(in the rows, 128 means zero)
A single turn carries every row of the set below to another of its rows. Some are shown first; where does it send the rows asked next?
j_79: [134 133 125 156 127 137 138 126  83 134 127 150 123 126 128 169 133 126
  94 131 123 101 115 102 132 132 127 173 119 131 127]
j_426: [189 132 139  76 149 134 126 122 120 144 112 133 145 119 126 153 137 153
 118 114 124 134 125 133 111  95 118 144 131 105 132]
j_949: [ 97  97 134 152 126 127 125 125 119 137 117 101 114 115 132 143 138 145
 140 136 122 113 118 124 132 174 112 128 146 142 158]
j_996: [160 158 139 124 109 132 122 125  93 129 142 150 131 108 170 154 128 152
 145 126 120 128 125 150 136 131 131 132 101 121  96]
j_922: [ 93 125 123 149 131 146 144 132 157 164 127 155 131 127 131 130 124 137
 131 145 122 108 125 112 122 186 119 137 142 135 116]
j_187: [106  77 142 114 125 136 146 115 142 128 108 180 127 128 114 129 118 146
 149 129 131 131 147  99 108 137 115 145 138 127 109]
j_772: [158 154 137 114 125 127 130 135 123 145  98 137 136 104 116 166 151 149
 135 117 142 143 110 142 130  90 113 155 110 125 150]
j_491: [161 151 130 107 110 128 141 119 129 151 102 130 133 112 116 163 148 142
 121 120 129 119 120 133 137  95 114 163 109 104 158]
j_683: [178 133 134  50 133 133 130 125 127 160 112 157 108 109 126 140 123 128
 144 132 140 127 120 120 134 119 107 139 136 122 132]
j_403: [183 117 146 100 149 134 135 123 120 142  98 136 139 123 114 167 133 150
 103 118 143 133 124 118 106  98 119 147 131 110 143]
j_691: [117  85 121 106 141 138 121 121 121 139 140  93 117 131 141 120 131 153
 129 132 104 102 125 110 124 172 132 139 158 126 143]
j_438: [163 136 132  79 116 128 145 124 132 171 106 158 100 109 110 147 129 117
 132 134 144 111 113 111 142 121 103 153 129 117 154]
j_290: [104 117 135 128 147 157 131 123 150 133 111 154 135 124 149 144 113 141
 139 146 132 132 142 119 121 187 118 119 150 151  97]
j_997: [126  86 148 127 145 130 112 131 118 131 129 103 119 115 152 133 124 169
 154 133 132 134 122 134 111 173 125 101 151 140 130]
j_888: [106 115 119 109 114 134 114 132 127 135 141  93 110 115 156 122 138 167
 165 132 119 122 119 138 141 166 138 129 131 137 136]
j_846: [167 141 143  85 128 126 132 139 127 165 103 165 105  98 118 149 129 129
 155 132 159 139 105 128 134 117 101 135 127 135 140]
j_899: [172 115 148  85 140 131 139 127 125 159  93 163 103 110 110 157 121 122
 126 135 160 127 117 107 125 122 101 138 140 131 145]
j_950: [167 148 115 121  95 134 147 129  98 134 121  84 137 122 119 151 143 114
 111 118 144 106 116 109 122 125 124 119 123 113 124]
j_418: [162 133 120 104 118 145 133 119  93 136 153 141 124 132 157 146 121 146
 103 128 112 100 131 110 131 132 153 164 111 105 105]
j_411: [163 158 119 122 115 132 130 144  89 128 122  91 144 112 120 147 148 119
 130 115 148 130 104 124 116 117 116 111 128 135 110]
j_712: [ 97 101 131 116  98 130 152 113 151 142 120 177 124 123 116 118 129 141
 159 125 114 115 143 110 123 137 112 156 125 114 118]
j_156: [171 135 123 127 119 136 139 141  90 129 117  89 140 124 114 155 137 120
 108 118 159 122 109 103 106 122 125 113 133 129 116]
j_775: [112  96 134  87 126 135 135 113 143 128 124 178 133 124 127 112 123 148
 166 122 108 131 149 115 115 134 112 143 139 123  97]
j_815: [123 138 109 143 118 133 102 145 157 111 140 110 142 126 146 118 123 144
 164 124 137 123  92 120 138 131 146 130 123 123 109]
j_783: [103 122 115 102 139 163 135 119 156 138 126 146 131 134 152 130 115 141
 132 146 115 115 145 110 131 184 131 137 147 139  97]
j_324: [ 95 106 137 122 114 128 138 130 144 137 117 183 128 116 115 120 131 152
 176 123 129 140 131 120 117 130 111 145 126 135 107]
j_703: [119 123 123 178 115 122 120 119 154 116 117 113 146 127 128 135 120 116
 136 127 120  97 104 110 134 146 112 125 137 109 134]
j_229: [102 138 125 129 127 147 132 138 160 160 138 156 131 121 150 121 123 153
 154 140 126 126 124 131 124 184 129 125 132 135  98]
j_430: [157 128 153 156 152 127 121 128  75 125 124 161 139 113 144 171 124 139
 118 128 128 132 119 132 109 134 111 130 130 137 104]
j_474: [134 115 106 119 146 137 105 120 148 103 136 107 152 141 140 118 114 122
 131 122 103 100 110  98 129 137 131 136 154 113 110]
j_481: [178 151 117 101 111 133 134 130  93 132 130  85 147 120 128 140 140 120
 122 115 132 115 115 121 114 122 119 108 133 113 107]
j_753: [144 101 138 153 136 134 108 124 150  95 116 115 146 131 149 140 101 141
 141 128 148 127 114 111 115 144 134 100 142 119 107]

j_187 -> j_712
j_922 -> j_783
Now find these:
j_481 -> j_411
j_703 -> j_474
j_426 -> j_772
j_438 -> j_683
j_418 -> j_996
j_949 -> j_691

A single turn carries every row of the set below to another of its rows. Some are shown first; where does it send the rows asked next?
j_849: [135 105 122 148 133 117 129 137 154 121 124 129 144 150 171 149 121]
j_667: [100 137 163 138 128 120 156 118 112 113 133 148 138 157 109 153 126]
j_245: [ 94 153 122 155 117 160 116 149 119 127 108 119 131 110 121 149 107]
j_478: [126 148 105 133 121 117 153 117 142 124 112 132 134 117 131  92 105]
j_682: [126 141 106 126 118 122 153 131 142 135 110 140 123 101 126 108 101]
j_118: [142 153 127  85 124 120 138 120 117 110 129 121 144 154 106 115 152]
j_890: [116 156 140 147 125 146  99 129  98 116  92 133 135 116  98 136 110]
j_131: [116 139 120  89 122 130 135 132 100 109 135 128 138 148  93 121 156]
j_217: [122 148 109  85 122 120 145 137 118 109 131 147 136 163 132 109 142]
j_311: [123 148 118 153 106 169 103 133 110 135 121 116 139 123  95 132 121]
j_345: [174 130 130 114 128 136  95 140  99 134 139 128 138 119 128 149 118]
j_382: [134 144 130  97 127 127 133 122 116 115 146 116 154 162 122  95 146]
j_482: [122 118 142 145 148 100 121 143 141 112 112 116 137 131 154 169 122]
j_927: [100 138 171 141 112 121 142 126 114 117 130 147 145 163 133 158 135]
j_155: [129 106 112 129 150 107 121 144 148 120 133 119 122 152 160 144 124]
j_918: [123 109 129 138 121 108 118 153 143 130 112 140 142 141 175 146 118]
j_638: [163 128 134 117 125 132 107 147 107 136 167 122 134 128 135 155 115]
j_476: [112 167 126 155 107 149 106 143  98 119 105 138 135 115 113 147 110]

j_476 -> j_118
j_927 -> j_345
j_131 -> j_155
Now find these:
j_918 -> j_890
j_667 -> j_638
j_217 -> j_482

A single turn carries every row of the set below to another of its rows. Some are shown first; where does it send the rows asked next?
j_747: [157 140 133 152 143 122 142 119 111  95 127 115  97 150 145 124  96 115]
j_304: [132 169  88 147 160 135 135 113 131  94 119 117 105 119 165 132 127 117]
j_575: [136 176 140 151 157 162 145 104  66 116 131 106 148 159 135 138 122 105]
j_686: [107 122 140 138 140 113 122  89 114 112 146 116 120 107 175 138 161  93]
j_220: [125 184 137 144 152 152 138 105  61 128 138 106 155 138 133 143 127 105]
j_368: [149 167  97 142 161 148 133 114 128  92 128 117  92 101 152 124 141 134]
j_73: [141 143 165 136 145 139 110  92 114 110 176 101 133 123 176 147 175 121]
j_760: [129 146 175 121 145 121 118 112 117 108 167 112 128 130 175 152 167 105]
j_992: [147 179  98 149 157 144 139 127 135  99 140 120  97 122 143 131 133 114]
j_802: [124 132 155 126 136 116 125 102 104 108 168  91 134 121 182 152 165 120]
j_369: [121 171 149 128 167 155 122  85  60 115 103 122 146 114 158 134 134 120]
j_181: [128 159 152 126 171 156 133  90  62 100  93 120 135 132 161 129 128 122]
j_230: [147 162 154 123 158 161 154 115  52 105 130 104 119 121 121 126 139 134]
j_297: [124 143 152 150 139 131 121 102 126 120 173 123 119 125 150 141 166  78]
j_367: [134 125 145 143 139 138 120  88 111 114 171 109 110  93 151 131 179 113]
j_388: [163 129 121 161 147 136 130  91 106  95 121 104 102 136 158 118 103 137]
j_869: [177 144 146 154 154 148 126 106 116  94 129 123  89 138 140 114 112 129]
j_693: [137 174 157 118 157 154 140 115  53 118 132 114 126 104 122 132 145 127]

j_367 -> j_297
j_304 -> j_368
Now find these:
j_388 -> j_869
j_181 -> j_230
j_760 -> j_802
j_693 -> j_220

